Here are some rows, each followed by its group. Groups can overlap.
[-0.2 -0.6 -0.1 -0.2 -1.7  0.1  0.9  1.8 -1.   0.3 -0.8  0.8 -0.9  0.2
  0.9  0.1 -0.7  1.  -0.2 -0.3 -0.1  1.3 -1.4  1.2  0.2 -0.6 -0.6  1.3
  0.7 -0.8 -1.2  0.1] 0
[ 1.3 -1.4  0.   1.2  0.   0.4 -1.3 -0.3  0.2 -2.6  1.9  0.6 -1.5  1.5
  1.7  1.1 -0.5  1.3 -1.3  1.   2.3 -0.5  1.  -0.1  0.8  1.7  0.2 -0.5
  0.8  1.  -0.1 -0.2] 1
[-0.4  0.5  1.6 -1.3 -0.8 -1.3  1.5 -1.   1.2  1.8 -0.5 -0.3  0.4 -0.9
  0.5 -1.4 -0.5  0.2  0.8 -0.8 -1.   0.  -0.5 -0.1 -0.4 -0.8  1.1  0.5
 -0.8 -0.3 -0.6  0. ] 2
[-1.8 -0.7 -0.3 -1.1  0.3  0.2  0.1  0.6  0.5 -0.2 -0.7  0.2 -0.2 -1.4
 -0.1 -0.5 -1.1 -0.4  0.3 -1.6  1.1  0.  -1.4  0.7 -1.9  1.3  1.1  0.6
  1.1  1.1 -1.4  0.2] 1
[-0.5  1.4  1.   0.3  0.4 -0.8  2.  -0.1 -0.3  0.3  1.1  0.4 -0.6 -0.1
  0.2  0.2 -1.5 -0.5 -1.2 -0.4  0.1 -0.3  1.5  0.8  0.  -0.5 -0.7  0.6
  1.  -0.9 -0.6 -0.7] 3
[ 0.4 -0.3  0.7  0.   0.2 -0.8  0.1 -0.9  0.3  1.5 -0.3  0.4  0.4 -0.6
 -0.9 -0.5  0.1 -0.9  0.  -0.1  0.7  0.3 -0.1 -0.8  0.6 -0.4  0.2 -0.1
  0.4  1.2  1.1  0.5] 4
[-0.4 -1.2  0.9 -0.8 -0.7 -1.   1.9 -0.1 -0.4 -0.1  1.8  1.5 -2.   0.7
  1.1  0.7 -0.8 -0.5 -0.8 -0.2  0.8 -0.5  0.3  1.4  0.3 -2.1 -0.3  0.7
  1.   1.  -0.9  0. ] 0
[-1.2  1.1  0.3 -0.7 -0.6 -0.1  1.7  1.3 -0.2  1.5 -1.5  0.2 -0.1 -1.2
 -0.2 -1.3 -1.2  0.   0.4 -1.8  0.1  1.2 -0.7  0.3 -1.6  0.4  0.1  1.5
  0.6 -0.9 -1.5 -0.1] 3
[-0.8  0.1 -0.1 -0.6  1.2  0.7  0.6  2.  -1.1  0.1 -0.9 -0.6  1.1 -0.5
 -1.  -0.3 -1.4 -0.4  0.  -0.9 -0.4  0.7 -0.2  0.8 -0.6  0.  -0.6  0.6
  0.2 -1.8 -0.6  0.3] 5
[ 0.4  2.1 -0.8 -0.5  1.3  0.3  0.2 -1.4  0.5  1.6 -1.2 -0.7  2.8 -2.2
  0.3 -0.5  0.5  0.4  1.2  0.1 -0.9  0.   0.2 -0.8  1.4  0.1  1.  -1.
 -1.9 -1.2 -0.3 -0.1] 6
[-1.7 -0.5 -0.7 -0.1  1.   0.9 -0.3  1.9  0.3 -1.  -0.6 -0.2  0.6 -0.7
 -0.4 -1.9 -0.2 -0.1 -1.4 -0.2 -1.2  0.1 -0.3  0.  -1.6 -0.2  0.5  1.
  0.  -2.2 -0.6 -0.5] 5
[-1.  -1.4 -0.1 -0.4  0.1  0.3  0.4  1.6 -0.3 -0.6 -0.8  0.8 -1.2  0.5
 -0.6 -0.2 -0.7  0.4  0.2 -1.4  0.8  0.8 -1.2  0.6 -2.4  0.7  0.4  1.1
  0.9  0.3 -1.2  0.4] 1
[-0.2 -2.1 -0.9 -0.7 -1.3 -0.1  0.7  2.1 -0.4 -0.8 -0.4  1.2 -1.7 -0.5
  1.2  0.1 -1.3  0.1 -0.6 -0.6  0.7  0.3 -1.   1.9 -0.5  0.6  0.4  1.9
  1.5  1.5 -1.3 -0.1] 1
[ 0.6 -0.3  0.1  0.1 -0.9  0.1 -0.5 -0.6  0.  -1.2  0.1  0.  -0.3  0.3
  0.5  0.6  0.5  0.  -0.6  0.3  0.2  0.1 -0.9  0.2  0.8  1.  -0.6  0.1
  0.1  0.3  0.2 -0.5] 0
[-0.6  0.7  0.2 -0.3 -0.3  0.2  1.   0.2  0.8  1.  -0.5 -0.4 -0.3 -0.9
 -0.2 -1.3 -0.4 -0.1  0.2 -1.2 -1.2  0.1 -0.2  0.   0.6 -0.7  0.4  1.4
  0.2 -0.9  0.   0.5] 6
[ 0.4  0.6 -0.1  1.1  0.2 -0.8 -0.2 -0.2 -0.5 -0.7  1.  -0.5 -0.1  1.4
  0.3  0.9 -0.9  0.2 -1.   1.   1.2 -0.4  1.8 -0.7  1.2  0.1 -1.3 -1.2
 -0.1 -0.1  0.7  0.7] 3
[ 0.3  0.6  0.8  0.8  0.6  0.4  0.2  0.6 -0.4  0.6 -0.7 -0.6  0.  -0.5
 -0.8  0.7 -0.8 -0.1  1.  -0.4  0.   0.5  0.5 -0.9 -0.7  0.9  0.1 -0.7
  0.1  0.1  0.1  0.1] 3
[-1.1  0.9 -1.6  0.2  0.6  0.6  0.5  1.1  0.  -0.1 -0.9 -0.4  1.2 -0.9
 -0.7 -1.1 -1.   0.1 -0.1  0.  -0.9  0.5 -1.3  0.4 -0.7 -0.3 -0.4  0.5
  0.1 -2.6 -0.6  0.5] 5
[ 0.6 -0.3 -1.3  0.3  0.6  0.7 -1.  -0.3 -1.1 -0.1 -0.6 -0.5 -0.1 -0.6
  0.2 -0.8  0.2  0.4  0.8  0.1 -1.7 -0.2  0.6 -0.2  0.4 -0.4  0.7 -0.3
 -0.5 -0.9 -0.1  1.6] 5
[ 0.5  0.2  0.3 -0.1  0.8  0.5 -1.6 -0.6  0.1  0.  -0.8  0.   1.3  0.1
 -0.6  0.7  1.1  0.7  1.5  0.2  1.7  1.6 -0.6 -0.8 -0.1  2.1  0.5 -2.1
 -1.1 -0.3  0.4 -0.1] 0
[-0.4 -0.5  0.4  0.6  1.1  0.3  0.1  0.   1.2 -1.9  2.2 -0.1 -0.5  0.8
  1.1 -1.2  0.  -0.4 -2.2  1.  -1.5 -1.8  1.9 -0.2  0.2 -1.3 -0.1  0.3
  0.  -1.7  0.5 -0.6] 5
[-1.8  0.5 -0.7 -1.1  0.5 -0.5  1.2  0.3 -0.6  0.4 -1.1 -1.4  0.8 -1.
 -0.8 -0.2 -0.9 -1.2  0.  -1.1 -0.5  0.8 -1.   2.  -1.  -0.2  0.6  1.1
  0.6 -1.3 -1.6 -0.1] 4
[-0.8  1.1  0.4 -0.5  1.   0.6  0.5  1.1 -0.1  0.1 -0.3  0.2  0.2 -0.2
  0.  -0.3 -0.2  0.5 -0.3 -0.6 -1.1 -0.2  0.7  0.5  0.  -0.6  0.3  0.9
  0.2 -0.6 -0.4 -0.8] 5
[ 0.6  0.   0.   0.  -0.9 -0.6  1.1 -0.4  0.7  0.5  0.   0.7  1.  -0.4
 -0.5 -0.4  0.4 -0.1 -1.1  0.8  0.8 -0.2 -0.7 -0.4 -1.5 -0.2 -0.3 -0.6
 -0.8 -0.3  0.7 -0.4] 2
[ 1.  -0.5 -0.1 -0.4 -0.8 -0.6  0.5 -0.5  0.1  0.   0.3  0.7  0.4 -0.5
  1.9 -0.3 -0.7  1.2 -0.9  0.6  0.1 -0.2  0.1 -0.7  0.3 -0.7 -0.1 -0.5
 -0.6 -1.2  0.1  0. ] 2
[ 0.2  1.2 -0.3  0.5  0.9 -0.6 -0.9 -0.9 -0.6 -0.5  0.4 -0.9  0.8  0.
 -0.4  1.3  0.8 -0.8  0.2  1.   0.5 -0.4  1.6  0.   0.2  0.9 -0.5 -1.1
  0.2  0.2  0.6  0. ] 4
[-1.1 -0.4  0.6 -1.1  1.   0.1  1.   0.8  0.5  1.1 -0.4 -1.1  0.1 -0.8
 -1.2 -1.1 -0.7 -1.  -0.1 -1.1 -1.4 -0.7 -0.7  0.3 -0.9 -1.3  1.1  0.7
 -0.1 -0.8 -0.8  0. ] 5
[ 1.9 -1.5 -1.   2.3  0.9  0.9 -2.7 -0.9  0.9 -2.8  1.9  0.7 -0.4  0.1
  0.5  0.6  0.7 -0.1 -1.5  1.4  2.1 -0.3  0.8 -1.2  0.5  2.4  0.7 -1.7
 -0.3  1.   1.4  0. ] 1
[ 1.3 -0.3  0.2  0.9 -1.4 -0.8  1.2  0.4 -1.3  0.   0.2 -0.1 -0.3  0.5
  0.5  1.1 -0.2  0.1 -2.1  1.7  1.  -0.2  0.   0.4  1.1 -0.9 -1.4  0.1
  0.6  0.5  0.5  0. ] 4
[ 2.1 -0.3  0.7  2.1 -0.1  1.4 -1.7  0.9  0.4 -1.1  1.7 -0.2 -1.6  2.1
 -0.1  0.9  1.7  0.1  0.4  1.5 -1.1 -0.7  1.  -1.3  2.2  0.4 -0.9  0.5
  0.3  1.4  1.8 -0.6] 6
[ 1.1  1.4  0.2  0.6  0.8  0.9 -1.4 -1.1  2.3  0.7  0.2 -0.9  2.1 -1.
 -0.8 -0.3  1.4 -0.3  1.4  1.1 -0.3 -0.5 -0.1 -1.4  1.6  0.8  0.3 -1.4
 -2.  -0.8  1.9 -1. ] 6
[-0.6 -0.9 -0.4 -0.6 -0.8 -0.9  0.   0.8 -0.5 -0.3  0.1  0.2 -0.8  0.3
 -0.5  0.2 -0.2 -1.2 -0.1 -0.6  0.8 -0.4 -0.8  1.  -0.3 -0.5 -0.7  0.9
  1.   2.2  0.2 -0.1] 0
[ 0.6  1.2 -0.1  1.   1.2  0.9 -0.7 -0.5  0.5  0.2  0.4 -0.4 -0.3  0.6
 -0.4 -0.3 -0.2  0.5  0.   0.5  0.1 -1.4  1.4 -1.9  1.   0.3 -0.5 -1.5
 -0.6  0.4  1.7  0.6] 6
[ 2.1  0.  -1.5  2.1 -0.8 -0.5 -1.2 -1.3 -0.4 -1.2  1.   0.2  0.3  0.9
 -0.6  1.   1.2 -0.7 -1.6  2.3  1.4 -1.2  0.8 -1.1  0.7  0.8 -1.8 -1.5
 -0.6  0.4  2.2  0. ] 4
[-0.1  0.5 -0.4 -0.8 -0.5 -0.2  0.3 -0.6  0.4  0.1  0.5  0.2  0.4  0.1
 -0.1  0.5  0.2  0.4  0.7  0.2  0.8  0.7 -0.6  1.5  0.5  0.   0.4 -0.3
 -0.7 -0.4 -1.2  0. ] 0
[ 1.  -0.8  0.5  1.6 -1.5  0.1  1.4  2.4 -2.  -1.8  2.1  0.6 -2.5  2.2
  0.7  1.1 -1.7  0.6 -3.   0.1 -0.4 -1.4  0.   0.8  0.5 -1.2 -2.7  2.5
  2.4 -0.4  0.  -0.4] 5
[ 0.1 -1.1 -0.6 -0.1  0.7  0.8 -1.7  1.2 -0.5 -1.5  0.9  1.2  0.2 -0.3
  0.2  0.4 -0.5 -0.3 -0.3  0.8  2.5  0.7 -0.3  0.   0.8  2.2 -0.2 -1.1
  0.2  0.3  0.3  0.9] 1
[ 0.2  0.7 -1.  -0.3 -0.9 -1.1  1.3 -0.4  0.3  1.9 -1.2  0.2  1.2 -2.
 -0.6 -0.6  0.  -0.7 -0.8 -0.3  0.2  1.1 -0.4 -0.1 -1.4 -0.3  0.6  0.3
 -0.4 -0.8  0.   0. ] 4
[-1.7 -0.9 -0.1 -1.5  0.7  0.6 -0.1  1.  -0.3 -1.  -0.3  1.3 -0.6  0.5
  0.6 -0.7 -0.7  0.3  0.7 -0.8  1.5  0.9 -0.2  1.3 -0.2  1.5  0.5  0.
  0.1  0.1 -1.7  0.8] 1
[-1.  -0.3  0.2  0.1  0.5 -0.1  0.7  0.9 -0.7 -0.4  0.  -0.5 -0.3  0.2
 -0.4 -1.  -0.6 -0.5 -0.8 -0.3  0.1 -0.3  0.2  0.3 -1.2 -0.1  0.   0.9
  0.5 -0.6 -0.4  0.7] 5
[ 0.4  0.   0.4  0.1 -0.4  0.7 -0.4  0.  -0.4 -0.3  1.   0.3 -0.6  1.3
  0.5  0.8 -0.1  0.2  0.6  0.3  1.1  0.5 -0.3  0.3  0.6  0.4 -0.6 -1.
 -0.3 -0.1 -0.2 -0.2] 0
[ 0.  -1.5 -0.7  0.1  1.2  0.4 -1.7  0.1  0.  -0.9  0.3  1.1 -0.7 -0.9
  0.7 -0.8  0.2  0.2  0.8  0.2  1.4  0.6  0.2  0.1 -0.5  1.5  1.1 -0.6
  0.   0.7 -0.4  0.6] 1
[-0.3 -1.6  1.1 -0.5 -0.1 -0.3  0.5 -0.1 -0.5 -0.5  1.6  0.7 -1.7  1.8
  0.9  0.3 -0.8  0.  -0.4 -0.4  0.2 -0.6 -0.3  0.8 -0.6 -1.5 -0.3  0.5
  1.   1.  -0.2 -0.4] 0
[-0.1 -0.7  1.6 -0.9 -1.5 -1.4  1.9 -0.3 -0.3  0.9 -0.1  0.8 -0.7  0.7
  0.9 -0.8 -0.2  0.3 -0.5 -0.1 -1.4  0.2 -0.1  0.2 -1.4 -2.1  0.2  0.9
 -0.5 -1.2 -0.7 -0.2] 2
[-0.1  0.8  0.3 -0.3 -0.5 -0.2 -0.6 -0.7 -0.7  0.3 -0.8  0.3  0.6  0.2
 -0.2  0.6  0.5  0.3  1.4  0.1  0.8  1.2 -0.3  0.1  0.1  1.3  0.4 -0.4
 -0.1  0.2  0.1  0.4] 0
[-0.2  0.8  1.1 -0.1  0.8  0.3 -0.2  0.2  1.2  0.1  0.6 -0.2  0.2  0.4
 -0.1 -0.2  1.1 -0.2  0.2 -0.2 -0.1 -0.7  0.3 -1.1  0.7 -0.8  0.2 -0.1
 -0.2  1.1  0.8 -1.7] 6
[-1.2 -1.3 -0.7 -1.6  0.4  0.5 -0.3  0.9  0.4  0.1 -0.7  0.6 -0.2 -1.3
  0.8 -1.3 -1.3 -0.2  1.3 -1.4  0.7  1.5 -1.1  1.4 -0.4  1.1  1.7  0.6
  0.   0.  -2.   0.3] 1
[ 1.   0.2 -0.5  2.   1.4  1.6 -1.9 -0.6  1.2 -0.9  1.5 -1.2 -0.5  1.4
 -0.7  0.2  1.  -0.1  0.   1.  -0.2 -1.8  1.5 -1.8  2.4  0.6 -1.3 -1.2
 -0.4  1.3  2.4  0.1] 6
[-0.7  0.1 -0.9  0.1  1.1  0.2 -0.5 -0.3  0.1  0.   0.5 -0.7  0.5 -0.3
 -0.5 -1.4  0.3 -0.3 -0.7  0.6 -0.8 -1.7  1.  -0.6  0.3 -1.1 -0.1 -0.3
 -0.6 -0.8  0.6  1. ] 5
[-0.6 -0.5 -0.1 -1.3 -1.  -0.2  0.7  0.5 -0.6  1.3 -1.7  1.4  0.2 -0.9
  1.6 -1.2  0.5  0.1  0.9 -0.3 -0.6  1.  -1.2  0.6  0.   0.3  0.9  1.1
 -0.4 -0.1 -1.6  0.1] 0
[-0.8  1.2  0.8 -0.4 -0.2  0.1  1.   0.1 -1.   1.   0.7 -0.6 -1.1  0.7
  0.8 -0.2 -1.4  0.4  0.4 -0.4  0.4  0.8  1.7  1.1  0.9 -0.6 -0.3  0.5
  0.5 -1.7 -1.6  0.6] 3
[ 0.7  0.1  1.1  0.6 -0.5 -0.8 -0.1 -1.4  0.3 -0.1  1.4  0.1 -0.5  1.2
  0.1  0.3  1.1  0.  -1.   0.7 -0.8 -1.4 -0.1 -0.6  0.  -1.3 -0.8  0.2
  0.3  1.5  1.5 -0.8] 2
[-1.7  0.4  0.6 -1.8  0.1 -0.4  0.7 -0.5 -0.7  1.7 -1.6  0.4  0.6 -1.1
  0.1 -1.   0.4  0.   2.1 -1.3 -0.1  1.  -0.6  1.2 -0.3 -0.4  1.6  0.3
 -0.4  0.6 -1.9  0.5] 0
[ 0.7  0.9 -0.4 -0.1  1.3 -0.3 -1.4 -2.7  1.3  1.4  0.1 -0.3  0.8 -0.7
 -0.6 -1.6  1.5 -0.6  0.6  0.4 -0.6 -0.4  1.8 -1.3  1.   0.1  0.9 -1.2
 -1.2  0.3  1.3  1. ] 6
[ 0.9 -0.5  0.6  0.1 -1.9 -0.7  1.1  0.  -1.2 -0.4  0.8  1.1 -1.7  1.7
  1.2  1.3  0.1  0.5 -1.1 -0.1  0.2 -0.3  0.9  0.5  0.3 -1.1 -0.8  0.9
  0.5  1.6 -0.2 -0.7] 0
[-0.5  0.6 -0.6  0.4  0.2 -0.8  0.9  0.2  0.2  0.2  0.1 -1.7 -0.9  0.
 -1.3  0.1 -1.5 -1.1 -0.6 -0.3  0.   0.   0.2  0.5 -0.1  0.  -1.1  0.7
  1.5  0.  -0.3  0.5] 3
[-0.6 -1.4 -0.4 -0.9 -0.1  0.5  0.3  1.5  0.1 -0.7  0.2  1.  -0.9 -1.1
  2.   0.4 -1.2 -0.2 -0.6  0.   1.3  1.1  0.   1.4  1.   1.2  0.6  0.6
  1.   0.5 -1.6  0. ] 1
[ 0.2  0.4 -0.5 -0.4  1.2  0.1 -0.9 -2.   0.9  0.6 -0.7  1.   2.  -1.
 -1.1 -1.5  2.1 -0.7  1.   1.1 -0.7 -0.6  1.2 -1.7 -0.4  0.3  1.  -1.9
 -3.4 -0.9  0.6  1.2] 2
[ 0.6  0.2  1.1  0.6  0.1  0.5  0.3  0.7  0.4 -0.4  1.1 -0.6 -0.5  0.5
 -1.   0.1 -0.6 -0.6 -0.8 -0.5 -0.1  0.  -0.3 -0.6 -0.5  0.2 -1.   0.3
  0.4 -0.5  0.8 -0.9] 5
[-0.8  0.4 -0.1 -1.3  1.3  0.2  0.2  0.   0.6  1.4 -1.  -1.   0.5 -1.2
 -0.1 -1.2 -1.   0.8  1.2 -1.1 -2.  -0.3 -0.5  0.4 -0.1 -1.3  0.8  0.1
  0.  -1.8 -0.5  0.7] 5
[-0.4  1.2  0.9  0.   1.3 -0.1 -0.7 -1.6  1.2  0.7  0.9 -1.1  0.3 -0.3
 -0.7 -0.4  0.4 -0.7  1.2  0.   0.1  0.1  0.7  0.3  1.4  0.3  0.5 -0.8
 -0.7 -0.2  0.1  0.1] 3
[-0.6  1.2 -0.2  0.3  0.2 -0.1 -0.1  0.  -0.2  0.9 -0.8 -0.3  0.4 -0.7
 -0.9 -0.9 -0.4  0.2  1.3 -0.4 -0.6  0.6 -0.2 -1.2 -0.7  0.5 -0.5 -0.4
  0.  -0.8  0.2  0.6] 3
[ 1.2 -0.2 -0.2  1.1 -1.2 -0.4  0.1 -0.1 -0.1 -1.3  1.  -0.3 -0.7  0.8
 -0.1  1.7  0.  -0.5 -1.8  1.1 -0.3 -0.5  0.4  0.2  0.6 -0.3 -1.   0.3
  1.1  0.   1.1  0. ] 4
[-0.2 -0.4 -0.2 -0.3  1.4  0.  -1.6 -0.7 -1.3 -1.3  0.1  0.2  0.1 -0.1
  1.6 -0.5 -0.2  0.1  0.6  1.1  1.   0.5  1.4  0.   0.2  1.7  0.9 -1.8
 -0.4 -0.1 -0.6  1.2] 1
[-0.4 -0.1 -0.6  0.1  1.4  0.6 -1.1 -0.2 -0.4 -0.2 -0.4 -0.7  1.3 -0.9
 -0.1 -0.9  0.2  0.4 -0.3  0.2  0.1 -0.6 -0.6 -0.7 -1.  -0.4  0.5 -1.2
 -0.6 -1.1  0.4  0.2] 5
[ 0.3  1.1 -0.2  1.7  0.7  1.1 -0.8 -0.4  1.2 -1.   0.4 -0.8  0.9  0.5
 -0.6  0.5  0.6 -0.5 -0.7  0.9 -0.4 -0.6  0.9 -1.9  1.   1.2 -0.9 -1.2
 -0.8 -0.4  1.8 -0.4] 6
[-0.9  0.2 -0.1 -1.  -1.1 -1.1  2.   0.9  0.8  1.7 -1.5  0.1  0.6 -1.9
 -0.8  0.1 -1.5 -0.5  0.2 -1.6  0.   1.7 -2.6  1.3 -0.7 -0.5  0.2  1.3
  1.7 -0.5 -0.7 -0.2] 4
[-0.2 -0.6 -1.1 -0.5  0.  -0.4 -1.2 -1.1 -0.6  0.5  0.4  0.3 -0.2  0.4
  0.1 -0.4  1.7 -0.6  1.1 -0.1 -0.1 -0.5  0.1 -0.2  1.2 -1.   0.1 -0.6
 -0.6  2.   0.2  0.8] 0
[ 0.1 -0.8 -0.3  0.  -0.8 -1.1  1.   0.5 -0.3  0.8 -0.1  0.1 -0.6  0.
 -0.3  0.3 -1.2 -0.4 -0.9 -0.8  1.1 -0.6 -1.4  0.4 -0.6 -0.7 -0.4  1.1
  1.7  1.1  0.6 -0.5] 4
[ 0.   0.8  0.3  0.9 -0.1 -0.6  0.2 -0.4  0.5 -0.1  0.6 -0.4 -0.4  0.6
 -0.8 -0.2  0.4 -0.6 -0.3 -0.1 -0.9 -1.4  0.7 -1.1 -0.2 -1.  -0.8  0.6
  0.2  0.9  0.8 -0.4] 6
Which 2 groups are nearest to each row below, nearest first, going by the distance to the group's nearest row?
[ 0.3  0.4 -0.4 -0.1  1.   0.1 -1.2 -0.2 -0.2  0.2 -0.4 -1.1  0.5 -0.9
 -0.2  1.1  1.2 -0.8  0.8  0.6 -0.8  0.5  0.7  1.1  0.8 -0.6  1.4 -0.1
  0.5  0.1  0.3 -0.2]: 4 3
[-0.1  1.  -0.6  0.2 -0.6 -0.7  0.2 -0.1 -1.4 -0.3 -0.1 -0.5  0.   0.2
 -0.8  1.5  0.4 -1.   0.1 -0.1  0.6  0.9  0.8  1.3  0.6  0.2 -0.6  0.2
  0.7  0.8  0.  -0.3]: 4 0
[-0.5  1.4  0.7 -1.1 -0.1 -0.3  1.4  0.4 -0.5  1.2  0.2 -0.6 -0.2 -0.4
 -0.6  0.  -0.8 -0.1  0.5 -0.8 -0.4  0.1  0.8  0.8 -0.1 -1.1  0.2  0.6
  0.4 -0.2 -1.   0.2]: 5 6
[-1.8  0.2  0.  -0.9  2.6  0.5 -1.8 -0.7  0.7  0.1 -0.8 -1.1  1.1 -1.
  0.5 -1.7  0.3  0.3  2.4 -0.2 -0.5 -0.1  0.3  0.  -0.4  0.9  2.3 -1.5
 -1.6 -0.7 -1.6  1.1]: 5 3
[ 0.  -0.6  0.7 -0.1 -0.4 -0.3  0.2 -0.2 -0.2 -0.1  0.9  0.  -0.3  1.4
  0.5  0.7 -0.4  0.5  0.   0.4  0.4 -0.3 -0.8  0.9  0.6 -0.5 -0.7 -0.2
 -0.2  0.1 -0.3 -0.6]: 0 5
[ 1.3 -0.6  0.2  1.  -0.4 -0.5 -0.5  0.6  0.2 -0.6  1.   0.  -0.3  0.7
 -0.2  1.1  0.6 -0.4 -1.8  1.4  1.   0.3  0.4 -0.2  0.7 -0.6 -0.8 -0.4
  1.   0.5  1.4 -0.2]: 4 3
[-1.8  3.2  0.4 -1.2  2.5  0.2 -0.2 -2.2  2.3  1.8 -1.5 -1.2  2.5 -2.
 -1.9 -1.6  1.2 -0.8  3.  -1.3 -1.3  0.8  0.8 -0.1 -1.   0.5  2.4 -1.2
 -2.4 -1.4 -0.5 -0.3]: 6 2
[-0.5 -0.3 -0.1  0.6  1.   0.3 -0.3  0.7 -0.2 -0.6 -0.1 -0.2  0.2 -0.4
  0.3 -1.2 -0.1  0.6 -0.6 -0.3 -1.4 -0.7  0.3 -1.  -1.3 -1.5  0.6  0.2
 -0.2 -1.3 -0.4  0.4]: 5 6
[ 1.7  0.  -0.8  0.7 -0.7  0.6 -0.5  0.1 -0.3 -0.2  0.1  0.5 -0.5  0.9
  0.2 -0.3  0.4  0.7 -1.1  0.8 -0.4 -0.5  0.9 -0.9  1.3 -0.5 -0.8  0.3
  0.2  0.9  1.6  0.1]: 4 0
[ 1.   0.6 -0.9  0.6  0.7  1.2 -1.7  0.5 -1.1  0.  -1.  -1.   0.5 -0.5
 -0.1  0.4 -0.4  0.7  0.9 -0.2  0.   0.5 -0.2 -0.8  0.2  1.6 -0.6 -1.2
  0.3 -0.6  0.5  0.4]: 3 0
[ 0.  -0.1  1.  -1.  -2.5 -0.5  1.8  0.9 -0.8  1.5 -2.   0.7  0.2 -0.5
  0.3 -0.7 -0.9  1.1 -0.6 -1.7 -1.2  1.1 -1.5  0.2 -2.2 -0.6  0.6  1.9
  0.5 -0.4 -1.4 -0.4]: 3 0
[ 0.  -0.4  0.9 -0.1  0.  -0.9  0.3  0.5  0.6 -0.5  1.3 -0.8  0.  -0.1
  0.7  1.3 -0.1 -0.9 -1.1  0.7 -0.4  0.  -0.3  1.5  0.7 -1.5  0.2  0.9
  1.5  0.1  0.2 -0.9]: 4 0
Which 3 groups are nearest to each row below, nearest first, going by the average distance to the group's rows?
[ 2.1 -0.6 -0.2  2.6 -0.9 -0.1 -1.3 -0.1 -0.5 -2.3  1.2  0.4 -0.7  1.5
  0.6  1.9  1.2  0.6 -1.7  2.3  0.2 -1.   0.2 -0.9  0.9  0.5 -1.4 -0.5
  0.4  0.6  1.7 -0.6]: 6 4 0
Which 3 other groups have their centres nearest to the centre of group 3, nearest first?
4 5 0
Which 3 groups are nearest to each row below, nearest first, going by the distance to the group's nearest row?
[-2.2  0.1  0.4 -2.2  1.4  0.2  0.1  0.3  0.1  0.6 -1.1  1.2 -0.2 -0.9
  1.1 -1.8 -0.1  0.4  1.9 -1.2  0.2  0.7  0.1  0.9 -1.3  0.4  2.5  0.
 -0.9  0.2 -2.3  0.2]: 0 1 3
[-0.3  0.2  1.2 -1.4 -1.2 -0.3  1.5  0.3 -0.4  1.5 -1.5  0.5  0.9 -0.6
  0.6 -0.5  0.   0.5  0.4 -1.  -1.3  1.1 -1.1  0.7 -1.5 -1.2  0.9  1.2
 -0.5 -1.2 -1.1 -0.7]: 0 2 3
Which 3 other groups have their centres nearest to the centre of group 6, nearest first?
2 3 4
Which 2 groups are nearest to each row below, nearest first, going by the average distance to the group's rows?
[ 0.8  0.5 -1.   0.6  1.4  0.6 -2.4 -2.2  1.2 -1.2  0.  -0.3  1.7  0.3
 -0.7  1.   2.1 -0.2  0.6  1.5  0.8 -0.4  0.1 -0.4 -0.4  1.8  0.7 -2.7
 -2.3  0.3  0.9  0. ]: 6 2
Which 3 groups are nearest to each row below, nearest first, going by the distance to the centre of the group?
[-0.2  0.  -0.3  0.7  0.3  0.7 -0.4  2.1 -0.8 -0.8 -0.9 -0.1  0.4  0.1
 -0.4  0.1 -0.5  0.  -1.  -0.4  1.2  0.3 -0.3 -0.3 -0.9  0.7 -0.6  0.7
  1.   0.3  0.5  0.2]: 4 5 1
Group 2 spreads out most along one direction. Which 3 other groups' directions of most spread are closest to that one, closest first?
0 5 1
Which 2 groups are nearest to each row below, nearest first, going by the distance to the centre of the group?
[ 1.6  0.3 -0.4  1.  -1.  -0.4  0.  -0.7  0.7  0.1  0.   0.   0.7 -0.3
  0.8 -0.3  0.4  0.6 -0.5  1.  -0.8 -0.7  0.6 -1.6  0.3 -0.1 -0.7 -0.6
 -1.3 -1.   1.1  0.1]: 2 6
[-2.2  0.5  0.3 -3.2  1.  -0.3  0.9 -1.   0.5  2.6 -2.6  0.2  2.2 -2.1
  0.2 -3.2  0.2  0.2  1.8 -2.2 -1.2  1.3 -0.2 -0.5 -1.6 -0.4  2.6 -0.5
 -2.6 -1.1 -1.7  0.7]: 2 5
[-0.3  0.2 -1.1 -0.9  0.6  0.3 -0.4 -0.9  0.4  1.  -1.9  0.1  2.2 -1.
 -1.  -2.   1.2  0.1  0.5  0.  -0.8  0.2  0.1 -1.5 -2.1  0.3  1.3 -1.4
 -2.6 -1.3  0.2  1.2]: 2 5
